In the rows, zero is written as 128.
One turn sends every row of this set to another row. A few are shown first. Where does it send the rows asked after them?
vibal: [109 112  88 105 123 125 129 151  96 124  97 126 111 124 105 101]
kov: [101 104 103 112  97 125 106 118 137 136 105 145 148 113 105  97]
vupum: [ 96 109 111 100  97 129 125 118 138 150 109 149 137 115 113 111]
betip: [ 93 136  89 128 108 108 106 130 140 145  87 141 132 123 124 117]
zif: [115 135  73 104 124 115 117 131 145 130  68 150 121 127 135 100]
Vates: [129 121 106 107 138 132 115 146 114 128 112 151 102 104 122  88]
gizev: [138 121  89 112 132 113 117 152 122 119 104 137 130 102 121  92]
Mise: [117 101  72 124 106 124 153 117 159 132 102 160 128 113 110  94]
gare: [110 122 121 111 121 140 134 132 141 147  98 152  92 130 126 110]
Leve: [102 108 107 116 115 142 143 138 152 138  83 150  91 118 118 108]
gonok: [102 122  80 112 131 157  93 127 133 132 100 156 105 137  96 109]
tukir: [116 113  94 132 126 111 106 139 124 128 123 130 132  92 119 105]
lig: [130 119  95 136 141 140 121 121 106 116 119 151 107 107 127  97]
nev: [112 131  70 111 129 132 100 126 140 135 103 135 137 138 109 131]
Kez: [122 112  84 150 130 126 127 137 129 124 132 147 110  94 124 103]
kod: [105 102  73 105 111 123 131 158 112 127 117 126 125 111 114 110]
nedo: [115 112  78 116 137 124 143 133 101 127 104 138  90 127 107  94]
Gito: [103 128  71 125 122 130 111 134 153 152 125 155 117 133  98 122]
nur: [ 98 130  73 150  95 128 128 135 145 138 108 167 124 121 123 112]
gamad: [103 102  72 119 135 124 137 115 110 135 129 140  96 115 115 103]
tedo: [108  93  73 134 110 130 134 126 169 125 107 152 116 104 118  96]
fegun: [ 99 101  97 130 121 138 124  88 131 124  82 141 119 119 110 103]
tilor: [128 121  95 112 109 139 149 124 131 121  77 141 139 131 126 119]
gope: [119 125  63 101 131 145 112 151 153 129  94 150 112 135 109 115]
medip: [140 127  95 109 106 128 145 136 134 127  88 153 141 136 116  99]
mugi: [113 108  92 137 131 143 127  93 136 116  88 139 111 124 131 114]
Zogu: [100 123  82 100 120 145 110 122 139 135  88 174 100 121 134  89]
Kir: [106  98  61 117 121 123 135 126 113 126 131 130 125 109 121 114]
kupor: [103 124  74 135 107 153 117 107 123 123 101 177 121 125 129 101]
sal: [120 126  58 136 128 146 117 120 137 127 108 162 119 143  94 111]

fegun turns into vupum
gare turns into tedo
Vates turns into Kez
And these:
gamad turns into kod
kupor turns into betip
sal turns into nev

One turn sends every row of this set to another row. A few are shown first. Where does it send the rows asked after them?
zup: [126 119 135 175 130 152  98 138 102 118 138 138 117 141]
Sezi: [128 117 143 196 146 104  99 133 122 118 107 158 100 139]
zalip: [133 101 116 163 149 102 111 111 132 141 138 147 126 129]
tibed: [125 100 126 175 163 143 119 141 119 136 115 142 124 110]
vesi: [135 119 133 169 155 112  99 119  84 114 131 111 115 104]
rem: [132 132 130 155 153 134 106 130 117 105 118 116  75 121]
duved: [144 111 122 168 130 138 107 103 105 113 147 119 105 131]
Bot: [162 113 126 166 148 123 112  93 119 131 145 135 109 137]
mafov: [129 123 135 178 162 131 112 135 114 128  88 123 125 148]
vubi: [123 113 120 150 160 132 113 116  96 128 142 120 126 114]
tiraz: [117 135 140 152 158 126 103 130 109 108  96 128  98 128]
nal: [131 113 129 162 152  95  94 151 124 125 130 148  80 128]
radaz: [151 125 128 193 167 124 104 117 113 147  98 129 111 150]
Sini: [127 140 120 175 158 118  93 148 108 126 141 129  91 104]
bomez: [130 118 115 193 183 102  92 124 122 125 127 114 108 129]
dipan: [164 138 107 189 139 117  98 115 117 129 111 138 115 128]
Gukub: [137  92 129 156 142 118 112 153 106 128 127 118  87 119]
leke: [130 143 118 155 139 125  77 143 119 141 126 139 104 117]
tudu: [123 124 144 175 132 131 106 143 103 117 118 161 106 138]
mosub: [137 111 140 180 168  90 102 120 127 134 146 138  91 132]
Kib: [147 117 122 161 151 122 103 115 143 109 137 117  83 128]
zosi: [131 126 119 170 146 129 113 144  99 147  99 148 121 115]
big: [146  97 125 167 145 122  97 121 105 134 115 113 128 160]
bugu: [150 132 130 192 167 115  94 123 115 147  99 127 106 150]
mik: [135 120 139 181 168  90  98 128 132 140 139 140  89 136]
bof: [129  93 132 155 147 129 109 145  97 134 128 108 111 144]
kodap: [162 113 125 169 147 132 115  94 124 136 135 138 113 140]

zosi turns into vubi
leke turns into tibed
mafov turns into duved
And these:
bugu turns into kodap
zup turns into Gukub
Kib turns into Sezi
rem turns into tudu
dipan turns into zalip
radaz turns into Bot

One turn sends every row of this set to another row. A few are shown first. Where does it send the rows asked after them?
N: [ 95 129  90 112 148 118 146 103 121  98  80 120]
M: [117 120  89  88 145 105 141 126 134 111 115 107]
Y: [109 142  70 112  96  93 168 114 133 103  84 129]
Z: [101 110  90 110 140 107 146 105 124  98  80 131]
V: [102 151  96  91 141 109 150 116 129 108 107  99]
H: [130 110  58 109 112 100 154 128 136 107  97 129]
P: [123 161  97 122 114 131 135 113 136  99 124 110]
Q: [144 154  86 138 123 129 149 111 137  88 109 121]
L: [101 113  87 110 150 116 142 108 123 100  84 124]
F: [112 112  94  89 125  83 152 119 139 107 105 123]
G: [133 123  96 120  92 100 140 114 145  97 120 136]
A: [ 91 125  93 110 137 107 151  99 123  97  75 128]
S: [115 157 105 122  90 106 148 104 139  96 112 126]
X: [153 133  82 136 120 121 147 116 142  88 111 130]
U: [ 96 144 102  92 118  85 160 110 133 106  97 115]
T: [135 158  92 139 107 115 158 104 139  86 100 129]
E: [145 135  88 138 104 106 155 108 143  86 102 137]
D: [128 134  56 110 134 128 145 131 129 108 104 108]
J: [107 166  67 112 118 121 161 116 126 105  91 108]
C: [139 127  89 119 117 124 128 121 140 100 132 121]

J turns into D
S turns into P
And these:
N turns into L
T turns into Q
U turns into V

One turn sends every row of this set to another row. A few are shown first. Where does it send the rows asked after them?
ramad: [133 126 139 120 127 124 102 155 134 143 131 107 136 130 106 134 153 128
 124]
robu: [125 107 127 121 142 139 136 104 121 112 127 129 139 124 120 147 119  98
 123]
galur: [118 111 139 136 136 137 111 125 106 122 136 109 129 122 107 134 114 107
 145]
tupum: [114 119 141 129 135 143 121 114 138 131 105 113 158 139 124 117 151 128
 133]
vik: [135 144 104 130 128 123 138 126 123 114 129 133 101 127 124 112 118 156
 124]
kezo: [130 113 121 123 136 138 127 130 128 121 125 149  95 120 137 128 136 148
  99]
muf: [132 122 126 137 127 146 118 110 125 114 145 118 116 122 112 102 141 138
 109]
Pap: [129 138 125 143 124 129 117 121 145 141 156 130 139 135 117 100 143 127
 116]
potag: [136 106 124 134 126 164 125 140 118 149 133 111 132 129 140 106 123 118
 129]
Pazir: [136 130 114 135 130 129 122 144 134 136 124 117 143 150 125 101 113 150
 153]
bamu: [142 114 124 144 128 142 128 145 127 124 124 146 158 120 124 127 137 129
 172]
gidu: [136 133 120 130 118 141 127 158 129 158  97 124 117 119 136 131 137 139
 117]
ger: [134 106 126 117 141 118 110 167 123 134 137 134 119 140 128 140 110 134
 142]
bufo: [129 138 109 142 129 116 129 142 139 143 134 161 109 130 136 121 115 144
 120]
mima: [119 158 121 123 129 109 137 136 122 130 103 110 133 131 114 138 129 131
 150]
bada: [127 136 110 128 133 122 147 112 130 116  92 141 131 123 123 150 112 127
 128]
tep: [125 110 120 124 141 131 138 114 122 114 107 146 124 120 127 159 108 114
 122]
kosa: [115 111 132 106 145 137 141 140 114 137 115 129 123 127 149 151 131 108
 129]
Nebe: [126 125 129 129 133 132 129  96 130 111 120 117 150 125 102 138 133 107
 124]
Lag: [117 114 126 145 135 135 122 131 124 128  88 143 120 127 132 135 105 146
 142]
vosom: [130 141 121 114 134 117 127 123 142 115 133 127 123 138 118 115 156 153
 111]
gatul: [142 117 126 139 128 130 124 157 123 123 126 149 146 113 117 144 136 127
 170]
nen: [129 119 130 134 132 130 114 133 131 140 172 138 122 128 122 118 132 111
 113]
Mela: [131 117 120 108 143 129 130 129 117 112 163 128 106 131 128 123 130 127
 116]
Kuban: [143 128 122 135 120 144 139 152 124 137 113 141 149 106 129 139 156 120
 156]
tovum: [129 118 120 134 132 133 128 141 130 147 151 157 106 123 144 127 122 119
 108]
buv: [142 112 123 139 126 154 139 146 123 133 120 145 153 113 137 128 144 120
 161]
ripak: [130 157 114 140 121 111 126 134 148 144 135 142 127 133 120 113 140 143
 117]
kavog: [142 124 129 134 124 134 127 156 121 130 126 138 147 106 116 147 153 115
 159]
zepi: [126 139 118 129 133 120 137 101 139 111 100 128 151 132 108 138 127 128
 131]

ripak turns into tovum
kosa turns into tupum
And these:
muf turns into vik
zepi turns into tep
kavog turns into Kuban
Pazir turns into ger

One turn sends every row of this set to another row. A few are shown first. Where does it send the rows asked after them?
zal: [146 146 141 118 113 174 163 118 129 159 145 145  87 135]
Ros: [115 144 120 123 106 132 133 145 119 151 147 157  85 124]
zope: [122 150 135 114  97 142 156 136 138 120 133 121 113 130]
dula: [154 129 121 127 132 150 175 155 118 144 136 143 131 123]
Rep: [124 135 105 109 110 171 179 135 124 173 141 148 119 161]
ran: [127 134 104 125 113 152 157 130 138 140 130 151 145 134]
fof: [128 118 126 111 122 144 149 132 123 187 152 112 103 136]
Lari: [124 136 116 113 117 138 167 160 130 133 133 101 117 134]
Nug: [139 131 128 136 114 143 140 129 107 134 157 142 126 119]
Vusi: [132 146 119 107 103 163 173 115 131 157 156 141 101 164]
fel: [132 140 113 119 131 142 162 173 121 154 138 154  82 127]
Vun: [117 132 115 109 119 124 156 169 136 156 148 151  91 151]
Rik: [114 119 132 109 106 147 148 131 130 181 158 138 116 156]
begel: [127 126  99 120 136 172 159 137 127 179 140 116 104 137]
mev: [136 134 112 127 127 186 162 141 106 174 139 142 102 128]
nusek: [110 151  93 117 106 144 153 149 128 152 130 161  97 133]
balu: [126 133 129 122 127 145 153 161 134 129 136 102 108 126]
mazi: [136 127 151 124 118 167 145 134 114 171 160 146  94 136]
Fupab: [133 117 129 124 129 135 154 147 138 136 160 140 134 154]
libos: [127 156 120 123 104 156 162 140 126 114 135 120 107 128]

Ros turns into Vun
Rik turns into Rep
Lari turns into libos
And these:
Nug turns into Fupab
begel turns into zal

One turn sends every row of this set to another row. A few are shown first. Where does it send the rows asked after them?
zozo: [ 79 150 108 136 140 112  97 132 126 123 113 118 146 116 150 135 151 135
 115 137 157 147 129 125 124 129 155 159 129 101 137 103]
rarog: [151 142 156 127 127 110 116 129 127 128 107 118 175  69 110 146 141 138
 127 125 146 124 161 146 119 112 143 141 124 108 114 115]
mepat: [ 85 143 104 135 134 111 100 127 122 118 122 115 146 123 145 122 151 137
 110 135 161 143 129 132 128 124 146 159 129  94 138  99]
voge: [152 151 135 116 134 115 106 130 132 140 117 111 169  61 106 142 133 129
 123 128 140 125 155 131 108 105 147 167 110 124 125 132]
Dib: [104 135 115 153 124 100 134 131 132 121  98 100 170  85 137 129 154 133
 115 144 181 125 144 136 117 120 167 150 136 104 147 113]
govo: [125 148 153 123 136 118 106 150 125 119 118 115 147 120 133 182 128 136
 113 120 112 111 140 115 119 133 157 141 127 110 133 109]
ruzo: [130 161 159 118 145 114 129 175 128 108 109  98 142  93 127 104 134 125
 111 120 124 132 135 116 121 112 175 160 127 124 135 123]
lagi: [135 149 160 123 140 114 135 170 123 100 129 101 147  98 121  88 136 132
 118 112 131 124 136 126 127 112 156 152 131 111 133 115]
rifu: [137 138 124 118 140 122 102 147 125 120 158 106 142 119 118 153 128 127
 110 110 121  95 131 116 118 120 140 165 114 112 143 116]
Sozuv: [129 133 125 115 126 115 121 128 111 117 128  88 146 111 150 169 135 138
 101 126 168 145 143 130 114 101 136 152 117  99 117 110]
vig: [140 146 114 116 133 116 103 125 118 128 155 106 154 113 140 156 133 120
 119 118 150 147 130 116 108  99 132 162 116 108 117 113]
tugob: [122 169 153 127 127 113  99 158 136 145 129 102 147 110 134 114 140 103
  95 121 125 110 153 127 113 111 162 181 111 121 148 129]
Zatu: [128 134 151 115 124 107 118 140 124 112 121 101 133 132 132 163 131 134
  97 118 140  99 133 139 126 104 144 148  98 100 145 108]
kavid: [148 151 131 149 121 113 103 129 137 140 129 120 159  80 135 159 150 116
 115 124 132 100 140 122 107 106 165 136 116 113 169 127]
Zir: [117 143 138 148 128 103 136 148 128 114  93 113 158 117 127 109 157 119
 115 111 135 141 103 145  94 128 148 165 128  98 145 115]
sutun: [117 159 111 159 129  98 114 127 140 133 109 124 181  91 131 123 152 110
 134 140 154 137 131 120 111 120 172 153 142 113 140 111]
tebam: [117 152 172 114 145 106 132 174 126 109 116 104 144  90 130 104 139 134
 129 117 141 125 135 129 124 105 163 151 113 116 142 122]
feruk: [158 146 123 137  98 119 119 116 124 130 128 107 157  97 133 141 133 129
 101 132 129 107 146 122 105 104 152 137 120 104 173 122]
fenuz: [133 144 129 134 145 115 103 138 121 124 131 108 156 103 148 183 148 122
 114 118 153 146 138 120 116 116 149 146 133 107 102 106]
Faki: [114 146  97 136 112 105 130 118 127 127 122 105 175  95 129 102 134 131
 128 146 163 135 139 122 105 113 152 163 131 106 158 118]
rivun: [164 140 134 121 117 114 121 123 127 123 106  98 163  76 106 131 134 132
  96 129 148 123 158 146 119 100 144 161 118 112 120 121]
tak: [100 142 138 134 131 112 139 153 121 118 101 111 163 104 129 117 145 138
 134 117 131 144 118 133  84 142 142 165 131 101 153 126]
Vopaz: [126 152 165 129 105 117 123 149 119 124 124  95 153 126 134 104 133 129
  89 124 129 112 170 139 121 123 146 157 134  98 140 110]
pinu: [141 132 136 147 113 117 122 129 124 125 126 108 159  80 137 160 148 141
 111 126 145  96 157 132 112 117 153 123 127  98 168 120]
somal: [107 134 123 144 142 113 134 161 129 117 103  97 152  95 126 116 157 125
 111 111 143 133 110 137  89 136 151 181 126 109 152 130]
fite: [ 90 151  96 137 138 116  95 129 125 122 123 114 146 120 143 123 149 130
 106 135 151 147 127 122 124 128 152 167 134 102 137 103]
Rodi: [102 152 176 134 136 113 108 169 127 138 134 110 158  97 139 130 150 128
 122 116 139 101 171 137 119 132 151 154 126 106 141 121]

sutun turns into Dib
Vopaz turns into tugob
somal turns into tak
And these:
vig turns into fenuz
pinu turns into feruk
rivun turns into voge
zozo turns into mepat
tebam turns into lagi
govo turns into Zatu

